One turning vector, and how many steps it has turned:
The counts run from 0 to 735.
[139 152 130 146 150 136  96 165 114 167 107 109 108 160 107 102 113 115
 178 107  69  74 132 106 154  92 109 152 116 109 151 157 138 131 162 148
 146]
227
[126 111 141 131  71 101 162 120 164 133 120 120 133 120 101 123 132 139
 131 157 112 168 161  71 134 144 132 126  84 136  76 126 157 121 184 111
 118]
477
[154 101  84 113 106 164 125  89 145 103 143 123 161 133 102  63 166 118
  86 141 107 124 100 104  84 154 114 122 118 118 164 115 156 149 107 127
 170]
611
[114 155 170  95 143 100 134 165 127 140  99 121 121 143  91 114 124 144
 186  90  76 131 109 121 135 120  98 147 107 122 135 167 115 117 164  91
 159]
448
[141 142 132 126 134 135 142 183 120 162 150 135 135 123 115 115  95 109
 113  87 113  76  80 172 116 139 124 133 189 115 153 120  92 151  87 172
 150]
243
[145 139 148 112 118  94 154 152 136 117 104 114 110 165 121  91 130 140
 188  99  79 138 107 106 100 136 100 131 134  80 175 125 125  85 151  99
 162]
46
[150 126 134 127  75 126 113  78 131 150 124 141 156 123 151 104 117 125
  86 119  61 122 152 104 156 151  94 105 154 154 133 103 133 126 138 163
 133]
724
[ 92 113 136 113 105 117 116  63 107 123 129 121 167 133 175 107 186 155
 110 128 158 117 142 121  94 116 142 151 106 140 164 130 158 134 103  73
 118]
384
[139 132 139 114 114 137 109 163  66 165 138 115  97 159 110 138 103 144
 137 150 169 129  95 132 133 110 114 162 129  98  92 110 160 142 181 133
 147]
109
[ 99 140 150 105 150 104 120 167  90 107 140 132 140 118  94 126 130 133
 161  40 127 110 106 164 115 152 151 137 134 130 156 148 103 123  99  81
 126]
418
[ 91 138 103 168  86 145 188 147 178 126 163 105 123 125 106 149 120 149
 122 140 100 146 155 121 126 162 121  82 107 161 115 137  83 171 154 133
 144]
296
[149  89 108 130 120 138 135 121 137 128 140 132 129  99 141  69 143 105
  85 147 125 119  71 122 114 135 126 154 141  92 160 103 151 140  90 196
 135]
735
[134 114 173 118  96 101 121 151 120 134 100 122 111 149 161  87 141 113
 175  76  81 155 110  74 153 105 105 134 144 121 177 130 176  88 139 106
 119]
226
[123 140  78 131 132 172 111  96  94 139 155 127 129 149 144 130 139 138
  90  70 112  62 130 175 122 125 143 132 138 138 174 116 105 143  90 142
 153]
141
[120  95  97 138 158 161 133 153 119 124 154 130 138 115  76 114 149 119
  89 104 159 113  72 192 116 127 142 146 140 177 143 153 136 184  86 120
 144]
89
[ 94 103 139 125  59 122 132 108 117 178 151 113 141  88 179  91 112 131
  92 147 105 147 117  96 158 132 119 148 127 125 141  88 173 129 140 153
 118]
379
[165  97 141 101  53 126 162 124 142 140 133 144 132 126  91  85 157 129
  98 164 128 118 111  79  97 139 146 156 114  77 106 116 170 129 132 133
 141]
210
[100 152 120 120 142 120 138 127 116 111 149 143 129 126 138 211  87 168
 119 123 193 165 114 189 121 173 132 106 163 155  84 111  85 129 136 108
 117]
218
[117 119  89 163 109 135 166 155 145  96 160 113 121 145 111 177 119 166
 140 117 181 166 147 112 117 165 151  89 127 129 126 119  87 110 148  76
 117]
342
[112  86 117 168  46 148 115 153 101 171 169  92 133 113 101 108 114 147
 116 118 100 121 148  82 147 140 142 133 109 137 128 141 157 142 173 122
 123]
702
[117 128 107 173 139 107 163 131 158 107 124 117 119 133 130 138 145 139
 176 120 125 163 174  62 165 129 140 106  76 123 147 118 109  82 159 109
 105]
523
[106 133 115 182 161 129 104 128 156 120 150 137 156 108 144 162 106 117
 123 111 104 109 191 141 159 132 134  83 146 187 122 161  92 136  95 136
 103]
100
[137 145 114 134 135 168 141 155 113 173 133 128 108 137  77 130  99 116
 137 130  95 118 126 138 188 114  92 139 104 151 112 134 142 163 191 167
 148]
675
[ 95 140 134 129 133 126 111  98 107 129 146  92 149 117 132 148 130 163
 146 168 168 147 164  81 110 122 111 119  86 156  90 120 146 104 185  57
 128]
579
[ 57 139 140 154 116 107 151 132 127 102 134 121 117 115 197 174 117 157
 131 114 153 162 148 140 170 133 153  97 139 136 110 108  89 131 125 126
  77]
620
[146 149 119 115 147 131 124 134 125 126 140 150 109 125 110 168  81 135
 123 165 131 144 101 184 114 147 114 121 164 119  80 134  70 162 140 189
 155]
217
[131 172 103 176 164 129 120 136 119 172 155 138 131 105 117 158  71 132
 137 127  98  70 163 128 161 143 125 121 126 142 103 135  76 115 161 180
 141]
573
[129 143 108 140  76 138 164 145 125 148 152 122 131 134  82 130 113 143
 128 112 103 140 175  65 151 175 114  80 107 140 106  99 134 109 195  86
 145]
75
[117 112  82 155 173 132 140 114 133 125 143 125 147 100 159  90 176 104
 110 126 167 104 130 120 127 120 169 150 101 109 172 108 148  93  69 131
 110]
734
[125 129 133 115 113 122 171 180 122 126 132 148  80 164 127 174 123 140
 127  66 166 141  94 184 170 137 150 125 168 139 105 126 120 122 127 110
 111]
94
[109 119 115 151 130 135 105 127 101 127 147 121 144 132 122 126 172 120
 118  97 159  76 161 129 132 107 176 152  78 164 144 150 162 138  87  61
  97]
208
[100 139 156 138 129 109 124 175 122 146 114 109 103 141  96 119 113 159
 192  86  94 113 117 114 146 100 132 174 107 114 135 172 123 132 159 106
 136]
1
[149 134 173  88  93  95 142 133 122 178  85 144 111 128 129 105 105 120
 142 166 108 143 100 102 159 125  82 155 105 116  82 119 157 124 186 143
 140]
154
[131 128 107 148  74 124 132 103  94 152 160 120 115 158 146 177 104 197
 116 149 185 103 154 127  94 137 153 155 132  97 113 120 126 131 160 119
 130]
635
[113 100 156 150  76 116 117 107 145 117 157 133 171  92 156 120 118 125
  93 120  94 164 164  80 129 173 123  80 164 168 139 125 135 120 124 122
  98]
101
[122  98 161 120  94 110 107 173 103 168 123 126 116 129 118 112 116 169
 153  96 120 101  99 123 140 103 144 201 125 117 134 174 175 125 141 119
 108]
181
[ 80 126 160 143 152  98 117 178 111 125 132 129 121  92 119 139 107 130
 154  77 147 138 132 128 192 127 138 144 113 180 123 152 142 115 128  88
  67]
151
